Rows are one point carried round by a steady rotation, each followed by how many ticks it has turned.
The counts run from 0 to 498.
[156 121  98 112 148 112 151 137 146 182 132 145 127  81  82 163 111 119
 128 113 146 109 159 142 136 111  55 142 133 125 142 112 104 102 110 176
 182 107 128 178 104 104 124 114 150  97 118 129 140 140 151 154 157 104
 113  95 161 126 111 123 176]	375
[115  94 214 162 150 100 128 119 119 142 121 125 156 143 109 122 125 150
 104 111  93  97 138  89 100 100  89 147 163 149 138 148 125  91 118  99
 175 106 116 134  92 103 144 116 137 143 112 101 110 137 143  79 110 132
  73 118 162 165 161 158 137]	18
[113 133 176 151 133 130 150  81 116  95 146 120 135 141 105 154 138 193
 101 144  88 141 148 143  85 119 118 118 145 169 167  94 186 106 127  75
 128 154 106 100 127 110 154  81 148 149  98 127 156 104 120 115 117 137
 125  79 112  98 132 121 111]	104
[149 114 145 151 159 144 168 100 137 129 119 126 139  83 105 150 142 130
 101 122 114 158 169 167 114  81 115  96 142 155 151 114 182 128  90 142
 129 158 135  97 114 116 118  92 134 118  75 127 187 132 176 135 102 100
 140 104 113 115 163 139 107]	156
[131 163 168 114 158  78 165 144 119 138 103  90 130 154 130 151  95 139
  75 106 122  97 102  75  82 115  85 173 138 178 136 128 123 104 149 103
 131 111  94 150 109 120 147 114 137 111 111 103 100 125 139 124 135  98
  88 114 168 131 139 119 155]	429
[139 133 147 121 163 123 145 148 125 154 133 166 130 128 119  97 112 154
 170  79 110 124 161  92 116 111 137 124 158  80 118 129 115 125 154 165
 151 143 127  86 108 124  92  83 138 129 108 112 170 119 142 102  80 104
 128 164 114 118 163 127 218]	237
[116 135 146  89 161 159 130 138  74 163 118 117 136 181  90 103 106 164
 121 120  69 116 141 118 100 115 135 120 152 141 139 141 148 144 199 161
 169 177 112 105 138 138 134  83 125 132 110  90 138 100 121  70 150 154
 118 132 157 122 158 104 156]	496
[ 71 126 148 121 140 104 173  94 174 140 140 137 130 142 137 148 121 150
 102  97  63 163 153  93 130 138 107  84 170 166 152 156 146 107 135 145
 137 114 117 121 132 115 134  95 154 144 151 153 177 116 125 136 150 153
 118 116 170 143 165  81 184]	29
[116 101 142 150 128 134 127 146 131 121 134 151 137 127  94 109  99 135
 160 112 102 143  92  78  85 154 112 172 171 146 136 122 128  94 112 118
 127 120 112 173  86 147 154 107  79 129 140 111 141 121 191  62  95 115
  67 103 126 130 155 105 138]	277
[137 103 174 159 146  64 146 135 137 165 105 118 160 145 106 161 136 130
  61  96  75  84 161 110 120 114  96 131 127 157 118 122 115 163 114 105
 148 122 139 132 115  82 116 122 103 122 126 143 103 153 118 108 130 131
  82 106 166 162 129 141 153]	16
[ 90 146 165 144 119  83 153 124 153 147 113 107 160 139 121 160 108 134
  78  90  61 112 123  90  77 123  99 182  95 140 159 130 161 137 143 114
 134 147 103 124 111 101 129  93 135 151 127 138 126 112 121  89 126  95
  75 115 172 152 132 112 154]	24
[ 86  80 132 112 133 165 172 115 135 150 122 127 116 163 119 138 111 154
 157  69  55 144 174 120 139 155 128  92 169 108 115 114 153 112 129 154
 118 158 135 164 125 108 144  88 107 135 120 111 164 142 125 140 119 136
 162 154 144 122 144  92 174]	262
[134 119 179 123 185  94 105 111  86 134 113 144 143 139 117 157 149 187
 114 126 125 137  79 113 149 114  96 134 154 140 111 112 149  78 118 101
 210 146 151 101  93 102 151 129 143 118  81 103 105 143 160 119 129 137
 106 124 122 143 138 183 119]	397
[ 92 133 101 138 140 140 123 119 153  98 137 180 128 147 105 176 121 139
 164 105 115 192  44 113 132 146 125 100 173 126 101 106 135 104  92 130
 113 145 149 127 102 150 142 128 106 114 149 146 158 127 161 104 138 139
 100 145  80 123 120  67 161]	286
[105 169 171 150 151 131 166  91 108 130 117 137 138 142 115 145 121 190
  99 138  85  65 129 145 101 106 125 126 163 133 139 101 163 137 146  93
 125 167 121 133 126 117 111  71 111 136  70 119  83 136 115 119 115 146
 120  94 118  80 103 106 109]	111
[128 132 126 107 149  75 146 118 153 171 129 117  83 138 116 163 116  91
 114 102 112 106 156  90 125 127  93 127 168 202 131 145  90 146 131 144
 149  96 116 128 109 118 117 119 148 102 152 134 121 117 113 147 170 126
 104  97 193 152 129 110 180]	427
[119  72 186 106 164 121 140 111 128 158 119 129 136 150  92 133 125 157
 115 103  82 130 149 146 117 119 111  74 132 110 118 134 123  89 116 109
 174 153 143 132  83 102 136 106 123 131  86  61 115 129 104  97 107 156
 123 148 165 147 155 140 160]	11
[142 127 119 134 151 101 136 119 130 175 115 123 110 140  73 167 119  75
  91 118  95 121 109 114  89 108  88 110 141 175 153 128 143 147 131 181
 125 110 129 140 175 139 139 121 110 106 151 173 154  82 105 127 167 135
 127 130 116 148  87  91 163]	48
[117  72 148 145 154 148 170 133 133 158 123 158 134 145 118 109 111 153
 148  96  70 124 163  94 126 149 125 135 203 128 102 116 109  92 118 136
 125 127 133 199 106 119 133 101  62 113 121 116 117 141 175 106  92 139
 116  95 146 125 163 108 147]	269
[149 110 168 134 151  92 136 102 129 182 135 128 141 121 114 134 135 157
 109  98  70 121 138 136 117  98 119 128 127  93 148 135 135 130 147 157
 202 164 109  83 107 125  98  81 153 130 114 124 128  98  91 125 116 119
 144 168 124 129  82 130 192]	5
[120  89 156 175 132 116 143 127 120 140 104 123 158 152 132 123 114 163
 126  81  61 119 130  71 100 130 139 194 162  97 150 114 177 130 146 129
 135 170 115 115 147 126 141  90 102 145 119 153 143 132 143 124 102  96
 139 144 103 118 127 128 138]	257
[ 80 120 171  95 156 121 133  97 118 156 126 115 123 156 141 140 118 155
 157  80  85 118 107 148 128 111 112 118 167 154 115 134 138 100 128 128
 189 130 108 135  66 141  93  87 131 140  91  84 118  96 101 112  98 154
 158 139 178 125 109 119 155]	417
[136  74 105  84 175 105 122 144 119 174 115 122 103 160  95 198 141 145
 100 103 112 127 129 117 129 144  77 133 129 147 142 111 132 123 144 134
 161 149 156 115 108  98 166 119 144 112 120 126 138 157 101 136 162  91
 144 150 196 155 150 156 128]	401
[121 164 168 134 129  68 143 119 118 103  96 109 116 131 124 157  96 135
  82 124 112 111  87  73  80 101  90 168 131 183 128 134 141 117 123  86
 144 127 101 132  88 126 152 133 148 113 116  83  97  96 138 112 141 103
  76  97 155 129 118 112 155]	430
[132  92 146 180 147 107 132 108 160 119 125 156 143 123 145 143 122 132
 138 115 116 146  84 115 133  83 144 117 169 102  91 147 147 146  87 112
  93 149 139  63  88 167 106 150 115 110 128 120 199 166 161  86 110 102
  99 179  86 138 154  98 161]	233
[123 106 143 109 167 140  92 130  88 123 156 146 115 153  77 135 128 155
 157 153 145 106 130 118  51 133 104 113 165 162 180 115 138 108 158  91
 148 135 120  81 119 136 157  80 136 154 111 126 165  95  96  49 127 111
 118 133 162 117 143 140 126]	98
[ 67 129 150 106 139 120 137  77 118 147 113 114 102 162 129 146 106 125
 150  89  94  92 110 132 143  88  97 113 157 161  88 151 136 137 122 130
 204 124 110 124  77 134 105 106 132 112 104  93  97  97  97 139 132 153
 163 135 171 128 100 123 177]	418
[ 93 103 168 134 167 124 129 152 135 144 141 181 155 148  99 131 151 170
 106 139 128 124 140  81 107 110  81 115 156  98 139 162 129 103 126 138
 160 131 125 106  91 116 160  86 136 155 109 100 124 140 144  60 127 152
  73 137 171 113 189 127 115]	476
[125 144 155 129 133 127 131 112  80 130 123 125 159 164  95 136 130 188
  88 144 123 104 123 138 127  68 140 138 100 125 107 132 148 136 151 121
 181 146  99  56  90 145 108 104 136 100 110 121 169 140 133  89 129 126
  85 113 127  88 137  83 122]	85
[141 134 131 152 161 110 116  90 120 138 146 118 116 174 113 161 126 154
 106 129 111  89 144 110 100 103 129 138 171 197 169 108 141 171 147 112
 121 133 112  72 166 129 128 112 139 122 141 197 173 144 101 132 177 111
 139 116 125 118 111 121 128]	101
[175 158 121 136 136 103 160  89  86 159 119 148 167 125 105 135  81 198
 126 117  71  97 136 126 124 140 146 143 130 130 130 108 151 103 151 115
 172 157 130 140  96 101  98 122 118  98 113 132 119 132 122 139 140 113
 110  70 132  90 103 131 179]	343
[127  98 109 159 106  97 116 105 140 116 141 160 142 137 120 200 118 168
 112 128 119 106 123 117 137 152 106 146 119 150 117 105 139 135 101  80
 115 104 127 116  73 103 151 158 126 112 156 166 167 196 128 123 157  99
  89  97 135 118 108 125 118]	327
[ 74 137 146 105 146 124 182 113 149 158 141 119 131 161 132 133 112 150
 102  88  90 136 151  87 107 126 104 112 160 148 156 149 140 109 174 167
 150 129 105 143 130 110 140  87 152 129 147 131 168 118 124 125 145 140
 128 148 182 129 166  82 185]	30
[125 162 159 159 152  64 158  76 156 125 114 131 119 121 166 157 129 139
  72 138  92 159  70 110 139  94 107 128 162 150 128 148 131 118 105 123
 130 122 113  87 128 154 130 142 145 101 141 137 143 116 137 147 159 136
 115 134  88 117 105  80 146]	439
[122  93 175 167 136  69 117  73 132 114 123 128 135 117 132 179 136 134
  81 115 102 152  72 132 122  86  93 108 106 114 142 146 171 111  89  95
 155 140 136  70  98 141 148 145 150 131 113 122 165 128 122 109 136 121
 111 163 111 147  72 135 154]	0
[130 123 138 155 158 102 167 143 188 128  96 164 112 125 116 162 144 145
  86 118  80 140 127 123 140 121 108 122 163 101 110  96 101 174  89 120
  79 151 132 127  98 103 105 113 112  93  96 115  80 168 143 150 100  94
 109 116  97 100 127 112 126]	215
[ 99 155 120 125 124 118 183 162 138 138 108 115 127 163 106 149  74 135
 128  77  99 146 116  81 125 144 115 153 126 159 128  80 144 116 130 143
 104 134 118 158 147 108 147 114 118  89 150 157 155 137 152 147 126  66
 105 116  99 123 125  64 191]	282
[149 117 100 101 147  92 139 142 141 173 130 136 132  79  84 181 124 107
 131  97 141 155 123 163  86 139  69 122 107 139 155 110 135  83 106 157
 152 116 137 162  84 128 111  99 137 123 109 124 181 111 165  98 103  98
 110 128 164 167 140 118 162]	382
[112 111 126 119 128 103 128 119 113 127 160 164 131 131  93 157 117 157
 192  99 133 101 126 114  91 181  81 131 129 119 149 111 147  71 123  87
 140 112 114 137  69 111 142  90 141 172 120 139 166 119 113  69 108 104
 114 112 164 106 122 123 162]	330
[141 116 154 151 165 112 179 138 187 127 120 165  98 114 117 123 159 165
  91 128 100 151 159 101 146 120 107 139 177  99 121 114  90 131  96 114
 118 149 113 134  91 111 118  92 132 108 109  83  87 145 160 153  78 109
 109 107  97  93 137 119 131]	216
[134 134 136  90 158 109 147  89 138 147 142 150  97 113  98 137 120 150
  94 151  95 171 115 126 108 119 110  89 148  92 140 145 125  91 153 154
 151 147 104 111  94 153 143  86 160 117 118  63 118  67 103 118 145 146
 131 147 134  95 115  74 190]	443
[116 134 134 103 162 134 173 131 113 171 133 122 122 164 104 147 127 135
 113 119 135 104 158 157 130  96 122  70 139 162 109 105 129 116 167 165
 140  97 118  97 131 123 103  85 145 103 121 157 207 155 111 126 124 129
 134 156 154 133 164  75 164]	82
[114 141 136  97 158 143 157 142 166 175 137 131 116 154  65 153 142 125
  88 103  71 173 135 151 108 115 108  89 126 170 162  90 117 142 128 175
 142 159 116 126 138 117 117  80 122  99 143 142 121  89 122 118 138 127
 138 137 126 137 134  77 150]	56
